In the data rows, 128 means zero.
Here are some points, one per row:
[169 189 148 199  80 184 131 110 199 126 125  79 176  88 109 146 105  82 101 138  83  79  78 129 153 101  80  93 136 183 190  93 118  77  82 122 161  88 110  77 162  78 102 193  78 111 123 118]
[182 203 137 226  80 177 147  82 139 147  86 129 154  79 105 131 118  98 111 163 114  79  78 149 189  78  80 103 134 126 177 125  79  97  84 164 160  86  81  84 162  78 105 145  78  82 104  78]
[120 111  77  96 181 108 114  82 113  80  83 133 160 127 193  78 186 117 137  87 168 109 165  78 142 121 197 113 173  80 104 130 183 152 182  78 156  95 173 157  77 127 163 115 152  89 180 124]
[190 188 145 166  80 126 188 115 135 124 112  79 205  79 105 171 129  88  93 172  80  79  78 157 193  78 108 118 138 183 157 174 164  77  99 142 149  83  81  77 153  92  80 205  78  82 132 141]
[ 84  87 155  82 125  78 162 185  79 180 179 195  90 186  91 170  85 197  81 159 106 177 157 179 128 141 147 200  78 124  79 200 118 139 121 173  77 174  81 167 139 183 114  93 180 172  80 189]
[180 167 153 192  80 180 128 109 194 124 103  79 147  79 103 140  99  82 125 143  80  81  78 112 128  84  80  91 131 183 198  88 144  77  82 124 168  92 115  77 165  78 101 193  78 115 119 102]
[173 173 149 195  80 182 126 137 191  88 140  79 159  79 105 145 113  82 124 153  80  83  78 124 158  87  80  90 131 184 192  80 146  77  82 131 166  96 128  77 169  78  89 192  78 108 124 109]
[123 126  77 101 186 106  99  82 118  80  87 139 146 121 198  78 191 119 191  78 186 118 183  78 136 124 194  87 180  80 100 130 186 156 198  78 150  99 168 152  77 140 171  93 155  93 177 100]
[ 80  81 153  96 119 103 115 183  97 195 191 147  79 185  84 144  81 160 131 135 107 197 138 140  80 183 100 161  78 118  96 133  79 171  96 173  77 200 122 164 152 167 146  88 149 198  80 154]
[195 192 155 173  80 138 198 112 142  91  96  81 175  79  96 160 120  91  81 172  80  95  78 145 215  78 118 131 141 178 155 164 128  77 100 143 150  83  81  77 156  78  80 200  78  82 122 149]
[122 123  77 101 174 113  82  82 114 113  88 128 146 116 189  78 199 114 168  78 173 125 172  81 154 125 189 105 175  80 105 115 192 150 207  78 151  95 157 150  77 135 156  91 166  95 194 104]
[ 80  81 155 104 119  92 118 194  91 182 203 160  79 182  88 137  81 178 120 126 129 194 143 155  80 195  91 175  78 114  91 129 107 162  93 173  77 195 117 151 157 155 126  93 144 201  80 148]
[ 93  86 161  82 138  78 169 196  79 184 168 189  82 174  85 173  83 204  81 150 105 164 166 175 107 146 150 203  78 115  79 192 100 141 121 173  77 188  84 164 142 183 100  88 177 163  80 192]
[ 80  81 155  98 120  99 112 196 103 169 181 167  79 181  91 141  81 171 116 136 123 163 156 150  80 175 104 175  78 134  97 118  79 158  95 166  77 192 123 152 150 159 132  86 152 212  80 139]
[ 80  81 165  95 130 106 120 195  92 176 208 161  79 176  86 138  81 187  89 137 115 156 162 153  80 178  88 168  78 146  97 122  79 158  99 164  77 200 128 153 146 161 140  83 142 200  80 163]
[ 87  81 165  82 135  78 174 175  79 179 173 183  82 174  83 173  83 188  81 152 139 176 150 180  96 154 149 201  78 146  79 199 101 151 117 173  77 178  89 153 134 189  83  90 170 174  80 201]
[181 196 151 158  80 126 184  94 140 115  97  84 196  79 106 175 127  95  88 193  80 111  83 161 201  78 110 113 140 185 162 156 144  77  90 129 146  83  81  77 153  86  80 188  78  82 124 146]
[192 178 146 190  80 179 127 114 187 129 114  79 158  79 104 145 120  82 130 156  80 104  78 130 133  78  80  91 130 167 196  84  83  77  82 137 165  97 116  77 170  78  91 202  78  96 120 113]
[114 114  77 119 172 173  78  89 172  80  83 113 117 133 189  78 174 107 219  78 185 101 131  78  85 173 134  82 166  80 146  80 153 160 173  78 152 122 211 139  77 117 200 121 137 122 183  78]
[ 96  90 157  82 129  78 161 188  79 193 176 187  83 170  93 168  81 199  81 145 132 143 152 189 113 138 146 208  78 135  79 187 100 139 112 167  77 180  81 161 144 181  95  86 181 167  80 191]
[116 122  77 104 185 112  91  85  99  80  90 136 149 111 189  78 195 118 152  86 194 166 171  91 128 127 192  98 177  80 112 107 213 150 212  78 147 103 162 156  77 146 165 107 150  94 178  99]
[100  97  77 118 176 171  78  89 157  80  98  98 108 123 184  78 165  88 225  78 189 145 125  78  97 163 132  82 156  86 143  80 129 158 175  78 158 118 211 152  77 113 201  99 120 123 177  78]
[168 170 151 199  80 190 122 117 188 130 116  79 135  86 104 139 110  85 124 145  80  91  78 121 145  87  80  99 135 180 184  82 135  77  82 135 147  96 114  77 166  78 108 193  78 113 120 112]
[126 116  77  99 182 107  92  82  98  97  83 136 128 126 194  82 191 116 147  78 166 109 151  78 127 114 199  91 168  80 110 105 155 148 201  78 137 102 155 152  77 132 158 108 149  87 185 101]
[196 184 161 175  80 122 184 120 145 124  92  79 187  79 104 158 134  99  88 180  80 102  78 140 206  78 109 136 146 179 149 174 155  77  88 129 150  83  81  77 159  81  80 187  78  82 128 114]
[125 132  77  86 191 109  92  82 109  80  95 136 143 125 196  78 188 117 161  78 180 119 185  83 129 123 199 102 172  80 109 109 122 151 178  78 149  95 167 138  77 145 153 104 148  82 182 103]
[127 112  77 117 165 168  78  86 166  80  90 109 125 140 191  78 186 100 211  78 169 128 147  78  89 177 137  82 162  80 140  80 144 152 170  78 149 118 207 153  77 125 208 118 128 133 176  78]
[ 80  81 163  82 122  78 180 183  79 161 186 189  93 160  94 158  86 210  81 168 116 176 143 185 106 125 145 204  78 117  79 186  97 134 139 168  77 184  85 152 140 186  93  89 171 170  80 191]
[ 98 115  77 120 175 170  78  89 157  80  85 121 103 134 193  78 164  90 189  78 184 120 110  78  84 159 133  82 169  80 146  80 131 164 172  78 159 115 201 146  77 127 201  98 134 120 187  78]
[ 80  81 148 102 121 106 111 185  98 173 214 168  79 187  87 147  81 174 111 122 138 150 148 162  80 169  91 158  78 140  89 138  79 158 107 173  77 201 131 153 148 162 124  94 155 195  80 146]
There is one direction along which these points spread out most. Take the direction at right angles to it along which they spread out most. Go by this last direction. For each point below, how far along it does it lie, from 0 to 99? 50 is the average, and the first point above lies past it. One standard deviation of the points above along it is 16.
[120 111  77  96 181 108 114  82 113  80  83 133 160 127 193  78 186 117 137  87 168 109 165  78 142 121 197 113 173  80 104 130 183 152 182  78 156  95 173 157  77 127 163 115 152  89 180 124] 32
[ 80  81 148 102 121 106 111 185  98 173 214 168  79 187  87 147  81 174 111 122 138 150 148 162  80 169  91 158  78 140  89 138  79 158 107 173  77 201 131 153 148 162 124  94 155 195  80 146] 49
[195 192 155 173  80 138 198 112 142  91  96  81 175  79  96 160 120  91  81 172  80  95  78 145 215  78 118 131 141 178 155 164 128  77 100 143 150  83  81  77 156  78  80 200  78  82 122 149] 72
[180 167 153 192  80 180 128 109 194 124 103  79 147  79 103 140  99  82 125 143  80  81  78 112 128  84  80  91 131 183 198  88 144  77  82 124 168  92 115  77 165  78 101 193  78 115 119 102] 68
[ 80  81 165  95 130 106 120 195  92 176 208 161  79 176  86 138  81 187  89 137 115 156 162 153  80 178  88 168  78 146  97 122  79 158  99 164  77 200 128 153 146 161 140  83 142 200  80 163] 50
[114 114  77 119 172 173  78  89 172  80  83 113 117 133 189  78 174 107 219  78 185 101 131  78  85 173 134  82 166  80 146  80 153 160 173  78 152 122 211 139  77 117 200 121 137 122 183  78] 30
[168 170 151 199  80 190 122 117 188 130 116  79 135  86 104 139 110  85 124 145  80  91  78 121 145  87  80  99 135 180 184  82 135  77  82 135 147  96 114  77 166  78 108 193  78 113 120 112] 68
[181 196 151 158  80 126 184  94 140 115  97  84 196  79 106 175 127  95  88 193  80 111  83 161 201  78 110 113 140 185 162 156 144  77  90 129 146  83  81  77 153  86  80 188  78  82 124 146] 71
